[[ 10.1 -22.5 -11.0   9.5  29.7  39.8  -0.3]
 [-13.4  24.2  11.9  -7.7 -24.2 -44.4  -1.2]
 [ -8.7  20.8  10.6  -4.7 -13.8 -33.9   1.6]
 [-12.1 -57.8 -31.3  21.6  24.3  71.1  -3.9]
 [ 55.7   4.3   6.1 -36.1   0.7  -7.9 -50.0]
 [-31.3   2.7  -1.1   2.9 -35.2 -20.6   8.6]
 [ 59.3  37.0  24.5 -11.1  59.4  -7.7  -0.5]
 [-32.2 -26.5 -16.4  28.6   8.9  38.3  29.3]
 [ 23.1   9.5   5.4 -13.7 -22.2   3.3   7.3]
 [-69.6   1.7  -2.6  30.8   2.6 -28.9  20.5]
 [ -4.3  51.1  27.6 -12.2  -7.3 -74.8  -3.4]
 [ 36.2 -36.3 -15.9 -15.4  30.6  33.0 -58.6]] -> -0.3

[[-40.8  37.5 -33.8  19.4  -1.8 -17.5   5.6  -1.4   9.5  23.2 -47.9 -36.5
  -33.7]
 [-24.8 -34.8 -45.6 -30.3  31.6 -66.7  -4.6 -51.6  24.0 -54.2  35.3 -37.5
   -2.8]
 [  7.0 -16.8 -36.6   4.9 -43.4 -47.9  50.5  25.7  20.0 -30.9 -27.0 -10.7
    5.6]
 [-46.0  33.0   0.4   4.1  46.1  24.6 -53.3 -43.7 -19.0  38.1  -6.6 -28.6
  -32.4]
 [-11.4   1.2 -21.3  29.3  63.9   7.1 -25.6 -64.0 -52.1  -6.3  16.1 -48.3
   16.5]
 [-48.3   4.7 -32.5 -17.8  35.6 -35.7 -23.8 -44.4  19.7  -6.6   6.7 -39.2
  -28.4]
 [  3.0 -17.1  -9.5 -23.8 -53.7 -32.5  26.9  35.1  33.5 -19.2 -18.5  16.0
  -11.2]
 [  3.1  19.3 -48.7  58.2  18.3 -26.0  46.6  -6.1 -18.8  -9.9 -27.4 -49.8
   23.0]
 [-49.2  45.8 -39.0  20.6   7.1 -23.9   7.7  -2.9  19.7  27.4 -48.1 -42.9
  -37.7]] -> -33.7

[[  3.5 -65.8  -7.4 -48.2  34.1   0.1 -42.3  38.2   7.4  -3.0  15.9]
 [  2.7 -18.1 -39.7 -27.8  -2.7  26.3  -4.5  32.6 -16.4 -10.6  40.6]
 [ -5.8 -35.4   0.5 -20.1   4.1  -5.4 -25.1  -1.5 -15.2  -0.6   4.1]
 [-20.0  18.8 -16.9   8.1 -29.9  19.6  14.2 -15.3 -24.3  -2.9  20.8]
 [-13.9  -5.1  27.1  10.3   8.8 -20.2  -7.7 -20.0  14.9   8.4 -10.2]] -> 15.9

[[ -6.3  42.7 -67.2 -37.3  13.4   5.0  29.6   6.0   9.3  12.9  21.3   8.7]
 [ -2.6 -12.0   1.0   6.8 -19.0 -41.9  11.9  -2.2 -13.6 -32.3  -9.7 -25.0]
 [ 46.3   3.8  -4.9   7.6  -4.7  -7.3   1.0  20.0 -45.6  35.5 -25.4   0.6]
 [-19.5  31.6 -30.6   2.3  -6.5  -1.5  -7.6 -27.9  28.5 -20.1  11.5  14.0]
 [-44.4  12.0  13.2 -14.7  16.8   5.6  14.1 -28.0 -11.4 -32.4  20.2  16.4]
 [ 11.0  42.5 -50.4 -10.0   1.8   7.8  16.8  15.9  -4.1  21.7   0.3   8.7]
 [-14.2 -28.4  34.5 -15.1  35.0   5.6  17.1 -19.1   3.1   3.5  -7.5  33.1]
 [ 21.8 -29.0   3.3 -15.2  -0.3  33.0  13.4  44.6 -45.8  16.3  37.4 -33.4]
 [-15.8  30.4 -42.5  -2.8 -12.0 -20.2   3.5 -13.9 -11.0 -26.0  18.8 -17.6]
 [-36.8 -25.6  30.5   1.7  13.5 -25.3  13.4 -15.1  36.5 -34.3  34.4  17.5]] -> 8.7

[[ -7.6 -11.2   2.3   8.6  -4.0  -2.8 -10.1   9.0   6.7 -10.2]
 [-10.9  16.2   2.9 -11.1 -35.2   3.8  16.1 -34.5 -38.0 -22.5]
 [ -2.0  -7.3  14.6 -24.8 -13.9  -7.8  10.2  -6.0  -7.1  -3.0]
 [ -5.1 -24.0 -12.8  27.1   0.7   3.4  -4.8  -3.6  -0.9  -7.9]
 [  0.0 -10.9   8.7  -4.2   1.0 -15.3 -12.3  30.8   3.2 -20.9]
 [  0.9 -39.0   6.6 -16.1  33.9 -15.9  27.6  47.1 -15.0 -10.0]
 [ -0.1 -16.7  11.7 -28.0  15.1   0.8   6.5  15.1   1.4   7.9]
 [ -6.3  19.6   7.4   1.0 -14.0   6.8  17.0  -6.5  -0.4   4.7]
 [ 31.8  13.7  22.5 -14.8  21.3   4.8   1.2  40.1  34.3  28.9]
 [-13.0   2.3  -4.7  -1.2 -11.6   9.4   9.4 -16.2  -4.2   0.8]
 [ -6.9  17.4 -11.0  13.6 -19.5  -5.9 -29.1 -62.1   3.5   6.3]] -> -10.2

[[ 10.3  24.5 -17.4  14.5  16.2  -1.9   5.1  12.9]
 [ -1.0   8.3   6.8 -50.7   7.0  -0.6   9.1  -9.7]
 [  8.3 -23.1 -18.4   8.2  -2.2   1.5 -27.0  19.2]
 [-24.2  13.6  16.5 -22.7  13.4   0.1  -9.3 -21.5]
 [ 21.4   8.0 -36.5   8.1  10.5  24.4  24.1  25.7]
 [ 31.8 -18.7 -14.7  -2.2  -9.5  -3.2  -8.3  -4.0]
 [ -0.5 -33.3 -22.9 -36.4 -26.8   6.1 -19.8  42.7]
 [  8.0   2.4   5.4   0.2  23.8  12.9   8.0  -2.3]
 [  1.2   1.4  20.1 -17.5 -27.2 -17.2 -56.2 -55.7]] -> 12.9

[[-41.4  19.6  -1.2 -20.0  25.3  -5.7  -5.0   6.5   7.2  -6.8  -5.1  11.5
   16.3  10.6 -19.3]
 [-20.6  39.3   5.3 -11.5 -43.1  33.3  -9.5   4.6   4.8  43.8  -1.7  13.5
  -40.2   6.3  -2.7]
 [-30.8  27.1 -10.5  17.6  23.7   0.6  16.4  -3.5   4.2   6.1   1.1  -6.3
   17.9 -16.0  23.5]
 [ -2.4  25.7 -10.3 -16.3  -7.9 -25.6   3.4  10.1 -16.8 -43.1   2.9  -4.6
    6.3  -6.9 -25.5]
 [-14.1 -18.8   0.6  -9.3  31.1   2.3 -10.6   7.3 -17.2  61.1   4.9   6.0
   16.2   4.0 -17.2]
 [-45.3  32.3   4.3  -3.1  14.2   1.5   1.2  -0.6   4.7   0.8   6.4   6.3
    5.8  -3.6  -6.5]
 [ -4.2 -21.0  -3.2  -8.1  29.5   4.0  -2.0   3.9 -18.3  44.8  -5.1  -5.3
   37.7  12.2   0.7]
 [ 19.3 -50.3   7.3  -6.8  23.3  -1.7  -1.8   4.6   0.9 -23.7   0.2   4.0
   27.5  -5.0 -15.2]
 [-51.9  48.9  14.0 -10.0 -11.5  15.5 -13.3  -4.0  -1.8  41.7  -4.3   5.1
    7.0   4.5 -10.9]
 [ 41.0 -36.1   2.5 -28.6 -28.8  -2.5   0.7  10.0  -9.3   7.0   3.4  18.0
  -16.1  -3.9 -30.5]] -> -19.3
---
[[4, 209, 251, 40],
 [157, 108, 79, 54]] Answer: 40

[[9161, 5871, 8398, 8852, 8985, 5956],
 [6245, 5902, 8082, 8491, 3859, 1694],
 [7078, 9137, 3205, 5541, 2924, 6409]] Answer: 9137

[[45, 168, 229, 156, 149],
 [44, 169, 216, 168, 151],
 [17, 157, 234, 192, 194]] Answer: 17

[[2484, 3195, 4974, 5953],
 [3508, 9080, 4903, 5195]] Answer: 5953

[[58, 622, 144, 225, 463, 340, 489],
 [305, 501, 822, 634, 711, 445, 742],
 [711, 552, 414, 919, 517, 621, 732]] Answer: 414

[[592, 479, 183, 962],
 [832, 793, 828, 966]] Answer: 962

[[145, 67, 206, 219],
 [84, 141, 211, 193],
 [44, 107, 45, 44]] Answer: 193
